(in the rows, 128 means zero)
Each path is a new rotation, seen through one point. The rows after it are directions, each followed by how far the rotation turns it, in deg/step (0 if it stays put).
Each turn is a multiple of 5 degrees from 10 to 175, or 0.
Each row of a path follows its step; steps can be skipped.
Rotation 1:
step 1: [142 123 126 138 118 131 116 139 131 131 123 135 124 147 138 114 127 125
 128 121 132 120 125 131 134 127 133 140 124 125 113 120 118 147 124 134
 142 141 140 117 128 132 125 138 131 118 128 130 135 123 127 124 125 143
 122 114 126 135 122 133 127 129 133 130 127 111 136 120 121 131]
step 5: [138 115 127 136 123 130 141 124 132 135 129 135 125 135 126 114 113 144
 134 135 137 124 132 130 136 127 136 123 118 127 127 128 126 144 128 124
 125 144 135 125 135 131 124 138 144 131 128 119 137 147 119 121 136 131
 124 130 118 122 128 124 120 149 130 126 115 125 127 114 134 129]
step 6: [117 126 120 128 139 129 128 124 130 115 133 145 137 130 140 120 131 137
 132 117 133 133 124 137 129 132 133 131 116 122 107 131 125 143 115 119
 126 137 132 126 113 132 129 127 141 116 121 121 131 132 118 124 118 124
 154 127 121 130 127 128 123 124 136 117 129 126 122 114 126 133]
step 7: [128 123 124 126 130 125 141 135 138 138 128 127 144 129 135 124 132 113
 120 133 131 121 127 133 123 133 133 126 123 113 108 119 123 140 132 114
 125 148 135 120 129 146 128 128 133 136 141 126 123 124 133 123 121 123
 127 116 123 147 129 122 128 115 128 120 138 123 121 139 127 123]
step 11: [140 134 138 144 130 133 121 126 130 138 121 137 144 120 133 114 143 133
 127 134 147 128 136 130 115 134 151 124 106 121 125 121 124 129 119 127
 130 134 133 119 126 129 117 140 131 123 130 116 129 137 123 126 131 130
 124 118 133 133 131 128 124 124 135 127 130 118 130 131 117 135]
step 14: [137 124 131 124 123 125 135 116 138 125 126 127 144 137 128 108 130 132
 149 131 135 133 115 138 127 137 145 123 127 127 124 132 115 126 121 132
 126 135 146 129 118 143 120 129 132 148 129 118 125 129 123 124 121 131
 132 125 123 139 130 134 124 117 133 124 137 132 143 125 128 133]
step 17: [116 125 120 131 129 125 130 128 128 127 123 130 139 125 134 114 109 127
 133 143 135 136 129 131 120 132 139 117 107 130 116 127 132 142 127 119
 113 143 129 126 133 136 120 132 146 140 123 119 118 127 119 123 135 124
 135 131 122 133 124 136 117 129 116 122 126 135 134 133 136 121]
step 19: [131 132 124 132 109 134 131 136 141 134 130 130 125 136 143 117 141 122
 121 133 123 125 131 133 122 128 123 134 127 109 126 115 110 138 121 126
 136 142 136 116 135 136 110 123 124 123 126 115 132 115 128 124 116 128
 135 119 137 137 123 125 118 120 136 130 129 126 135 118 128 125]
step 20: [135 120 119 142 129 123 131 136 121 146 113 124 121 136 122 114 122 140
 133 131 143 133 122 126 133 130 134 120 126 128 115 131 107 125 130 123
 127 140 129 114 152 135 119 124 134 127 128 124 125 128 133 115 134 121
 131 127 122 131 118 132 119 118 122 135 127 136 128 124 130 139]
[125 126 130 127 127 130 127 127 129 126 129 124 129 124 127 129 131 127
 129 129 125 129 127 128 128 124 127 128 128 124 125 125 129 126 129 129
 129 132 130 128 125 128 122 129 129 130 128 126 129 127 128 130 128 127
 124 131 126 131 127 129 128 127 128 126 126 131 132 128 129 127] : 145
[129 129 129 130 127 128 126 129 126 128 129 124 126 125 131 127 126 127
 127 130 131 131 128 126 127 127 127 131 125 124 126 131 127 130 124 130
 133 128 127 129 131 129 128 127 125 126 129 129 124 125 127 129 127 128
 128 127 127 127 129 128 129 130 125 131 126 129 130 131 126 126] : 40
[131 131 127 131 128 128 131 125 126 130 134 128 127 131 128 130 131 127
 126 123 130 126 129 127 129 128 132 129 126 128 129 127 129 131 127 128
 130 127 127 129 125 125 125 126 127 129 124 128 128 129 129 131 129 127
 130 131 128 128 128 128 127 128 131 129 124 129 132 128 126 129] : 140
[129 128 131 125 130 127 124 127 128 127 130 127 131 130 132 129 131 127
 131 131 128 127 129 126 129 129 126 129 128 129 130 129 127 127 129 123
 128 127 127 128 125 132 127 127 132 127 127 125 125 130 129 128 128 127
 127 125 128 129 132 126 127 127 129 134 126 130 126 129 126 128] : 95
[128 124 127 128 126 133 126 128 127 132 128 129 129 126 126 127 129 125
 126 128 131 128 125 127 130 131 130 128 126 132 128 126 128 126 127 132
 128 130 130 132 128 129 129 129 132 130 128 127 127 128 127 126 132 129
 127 125 128 124 129 127 130 128 127 129 130 131 130 126 128 128] : 115
[127 127 128 128 128 131 129 129 129 129 129 130 130 125 126 127 127 129
 127 128 131 128 129 125 125 131 128 126 129 129 128 125 122 124 130 127
 131 130 125 129 126 125 127 124 126 127 128 130 127 129 129 128 123 126
 127 126 130 130 126 125 127 130 131 128 129 129 126 131 128 126] : 90
Rotation 2:
step 1: [120 136 135 139 140 123 110 135 124 131 125 127 127 120 124 120 124 134
 128 129 147 133 145 138 130 132 134 139 126 119 149 128 127 132 118 128
 110 143 117 129 135 119 126 120 122 133 132 137 135 115 129 130 136 139
 117 136 124 135 140 131 135 138 133 127 114 129 117 127 123 126]
step 2: [123 120 133 143 115 136 123 145 132 125 123 125 136 137 124 120 133 124
 123 144 137 134 139 114 139 139 127 139 124 118 131 126 123 131 130 135
 110 141 127 126 130 110 131 122 115 116 130 127 134 118 131 134 129 123
 128 129 127 118 125 122 107 133 114 131 129 113 122 127 134 122]
step 8: [123 128 131 122 145 122 126 140 127 132 129 137 133 132 130 116 127 136
 113 140 140 128 133 127 122 124 136 136 130 125 120 128 129 128 126 122
 120 137 122 132 128 125 129 109 138 125 124 125 126 120 147  99 140 129
 132 142 139 134 134 138 113 142 121 132 124 118 132 120 125 129]
step 9: [132 123 111 143 128 117 115 137 120 129 127 130 140 132 126 119 137 124
 139 124 134 143 123 125 131 132 133 125 141 111 118 115 126 138 139 124
 110 139 131 119 126 134 126 115 133 139 132 118 130 126 130 122 135 118
 122 133 122 123 126 133 114 141 132 115 139 112 132 123 128 128]
step 10: [119 135 121 131 140 125 129 142 131 116 133 119 144 129 112 126 121 131
 133 130 142 138 129 134 138 123 144 118 129 120 133 129 122 144 122 121
 104 133 116 132 125 125 125 129 127 134 130 132 128 136 133 121 135 128
 114 136 125 128 120 124 142 141 134 131 123 130 132 133 134 108]
step 16: [135 131 127 136 122 117 132 152 117 132 124 139 135 146 143 121 121 126
 124 118 133 135 130 126 128 127 127 130 113 132 119 121 126 134 132 113
 116 137 139 129 130 133 127 129 133 132 141 133 113 136 129 129 122 140
 114 126 125 124 131 121 128 143 129 133 130 110 130 140 120 114]
step 17: [129 130 127 140 130 126 131 141 124 124 125 121 137 141 132 110 110 132
 116 125 148 125 137 138 118 122 125 129 123 111 136 130 135 132 125 125
 126 128 128 121 118 126 118 133 129 126 122 121 123 130 149 114 147 133
 128 125 138 129 141 125 135 147 132 140 138 132 130 123 125 125]
step 19: [124 149 125 144 144 114 124 136 109 128 125 128 141 128 131 113 127 143
 135 133 129 125 128 138 138 136 131 135 133 120 132 121 132 134 131 113
 108 133 132 139 126 125 133 124 119 139 135 142 128 136 136 135 138 125
 111 126 125 126 124 131 128 128 128 131 125 125 119 141 126 130]
step 20: [121 135 119 140 126 125 145 133 138 119 125 134 145 133 133 111 134 141
 126 132 132 132 127 120 134 138 129 138 122 123 135 129 118 135 135 123
 111 132 115 138 133 111 122 122 127 115 125 132 128 109 135 112 139 134
 123 135 136 129 140 128 121 133 116 138 130 131 128 130 125 120]
[132 130 128 130 128 128 128 126 129 125 130 128 128 127 127 128 125 130
 130 130 127 128 130 131 129 126 131 130 127 127 127 128 129 122 128 130
 131 128 131 125 127 125 126 130 127 129 128 127 128 131 130 129 124 129
 125 128 128 130 129 129 130 129 127 129 130 129 127 125 124 125] : 60
[128 125 125 129 131 126 128 126 128 128 132 130 132 126 129 125 128 128
 130 127 128 125 128 127 132 130 128 130 131 129 128 130 129 129 129 127
 128 125 126 127 130 129 129 126 126 131 127 127 128 127 132 125 129 128
 126 128 126 131 129 128 130 128 125 127 127 127 132 129 132 128] : 35
[131 124 128 127 128 128 125 129 129 127 128 129 127 129 130 127 127 128
 125 128 129 131 128 131 123 127 129 130 127 127 125 125 130 130 124 126
 126 130 129 125 128 130 127 127 126 128 129 127 125 128 129 130 129 128
 131 131 125 132 128 128 129 127 127 127 128 127 125 128 133 125] : 45
[126 128 128 130 128 131 127 126 130 126 124 130 130 127 126 128 130 129
 126 128 125 128 123 131 130 127 130 133 127 128 126 128 132 127 129 125
 128 127 130 131 129 129 126 130 128 130 130 127 128 125 131 128 130 126
 128 129 134 127 127 128 128 129 128 127 130 127 126 130 128 130] : 25
[128 130 129 129 125 133 127 127 128 125 127 126 131 130 128 126 128 131
 125 131 127 128 131 127 128 130 126 129 129 126 124 130 126 130 128 125
 131 127 128 129 129 126 128 126 130 126 123 124 126 129 128 127 128 130
 129 127 127 130 127 127 126 128 130 129 126 127 129 124 128 130] : 120
